Questions about the row below.
1) Give the last entry.
2) Give the 3rd smallest entry.
[128, 140, 130, 150]
1) 150
2) 140

[[130 126 111 117 133 126 125 124 141 113]
 [133 127  98 137 120 125 120 125 132 113]
 [125 126 150 131 123 132 133 126 106 137]
 [124 126 155 121 131 131 134 128 108 139]
 [125 125 143 106 139 128 132 125 120 129]
 [125 127 135 106 141 131 129 122 135 123]
 [125 126 153 122 130 130 133 127 105 139]
 [129 127 114 114 136 125 126 124 140 116]
 [124 127 153 123 129 130 133 126 106 139]
 [131 128 112 148 113 126 124 126 117 123]
 [125 128 146 130 124 130 132 124 103 136]
 [130 126 109 118 132 126 124 124 140 113]
 [130 126 118 149 112 127 126 130 115 127]]
Counting starts at 1.
The entry directly below the smallest entry -> 150
The entry in row 1 and column 2 -> 126
The top-left entry is 130
The entry in the bottom-right corner: 127
What is the entry in row 2 and column 1?
Answer: 133
What is the entry at row 3, column 1?
Answer: 125
What is the entry in the bottom-left corner?
Answer: 130
The entry in row 1 and column 3 -> 111
The entry at row 3, column 2: 126
The entry directly below 109: 118
The maximum -> 155
The entry at row 2, column 3 -> 98
What is the entry just left of the largest entry?
Answer: 126
What is the top-right entry?
Answer: 113

Questions about the table below.
1) Which number is the bottom-left entry?
2) Which number is the bottom entry of the column that holds the smallest entry?
3) Which number is the third-last entry, reading row by row?
4) Which number is the 3rd entry, reading row by row?
5) Which number is the largest entry in the first column?
6) Which number is the second entry from the end, reading row by row?
7) Which number is the top entry of the column that holds the smallest entry?
8) Which number is the bottom-right entry?
[[135 120 136 143 107 113 133 100 127 140 131]
 [121 132 135 134 122 117 130 122 119 122 131]]
1) 121
2) 122
3) 119
4) 136
5) 135
6) 122
7) 100
8) 131

136	105	105	130	108	129	101	128	135	102	126	129	100	127
The largest entry -> 136
Give the third entry.
Answer: 105
The entry just left of 127 is 100
Give the entry just right of 128.
Answer: 135

Questions about the array below. Indices start at 1.
1) Read off the bottom-right entry.
2) Read off the entry at row 1, column 1.
3) Read off the entry in row 3 and column 1.
4) Read off the entry in row 2 and column 1.
[[132 150 145 134 133 147 133 137]
 [131 137 132 132 132 134 132 131]
 [133 146 141 135 137 142 135 137]
 [131 140 134 132 134 137 135 131]
 [131 140 134 132 132 137 132 131]
 [131 142 142 132 135 142 136 134]
 [132 141 135 133 135 138 136 132]
 [131 137 134 132 135 137 134 131]
 [131 136 134 131 135 136 134 131]
 [131 137 134 132 135 136 134 131]
 [131 140 137 133 136 139 134 133]]
1) 133
2) 132
3) 133
4) 131

Questions about the grid below.
1) Report the 1st entry in reading order.
2) Report the entry just left of 136.
3) Report the entry just right of 128.
4) Report the entry just right of the smallest entry.
((134, 115, 129, 115, 117, 157, 156, 118, 135, 145, 135, 135, 144, 122), (105, 124, 124, 126, 140, 124, 118, 125, 110, 145, 105, 109, 125, 110), (122, 124, 125, 118, 133, 128, 99, 134, 116, 140, 113, 100, 131, 112), (119, 138, 136, 141, 144, 141, 132, 129, 122, 142, 116, 129, 126, 113))
1) 134
2) 138
3) 99
4) 134

grid =
[[139 127 137 134 125 125 139 126 125 126 127 126 127 125 127]
 [142 127 138 137 126 126 142 126 125 126 127 127 127 125 127]
 [132 127 132 133 132 125 133 129 131 125 127 133 125 125 127]
 [126 127 137 125 126 134 126 126 126 128 127 126 130 127 127]
 [150 130 143 152 150 127 151 136 148 127 132 152 127 127 130]]
The entry at the centre: 129
Report the bottom-right entry.
A: 130
Report the first entry in reading order.
A: 139
The second entry on the diagonal from the top-right corner -> 125
Report the entry in the bottom-left corner.
A: 150
Report the 3rd entry on the diagonal from the top-right corner.
A: 125
The 2nd entry, reading row by row -> 127
The entry in the top-right corner -> 127
Report the entry just right of the centre entry.
A: 131
The smallest entry in the first column is 126
Report the entry just left of the centre entry.
A: 133
The 3rd entry on the main diagonal -> 132
Report the fifth-last entry, reading row by row.
A: 132
The 2nd-last entry, reading row by row is 127
Report the 4th entry in reading order.
A: 134

[124 102 136 143 107 138 142 143 131 132 146 136]
Give the second entry from the right.
146
Give the last entry.
136
The 1st entry from the left: 124
The entry just left of the largest entry is 132

M =
[[135 149 145 122]
 [116 110 149 120]
 [129 149 154 104]
 [141 155 146 141]
 [129 100 116 127]
 [150 142 119 119]]
Counting starts at 1.
The entry at row 3, column 1 is 129
The entry in row 1 and column 3 -> 145
The entry just left of 104 -> 154
Read off the entry at row 1, column 1.
135
The entry at row 2, column 1: 116
Read off the entry at row 1, column 2.
149
The entry just left of 155 is 141
The entry directly below 154 is 146
Read off the entry directly above the smallest entry.
155
The entry directly below 127 -> 119

array([[102, 105, 102, 142],
       [129, 133, 115, 108],
       [138, 113, 157, 157],
       [131, 135, 118, 108]])
Counting starts at 1.
The entry in the bottom-left corner?
Answer: 131
The entry just right of 131 is 135
The entry just right of 118?
Answer: 108
The entry in the top-left corner?
Answer: 102
The entry in row 2 and column 2?
Answer: 133
The entry just right of 113 -> 157
The entry in row 2 and column 1?
Answer: 129
The entry at row 1, column 2 is 105
The entry at row 1, column 3 -> 102
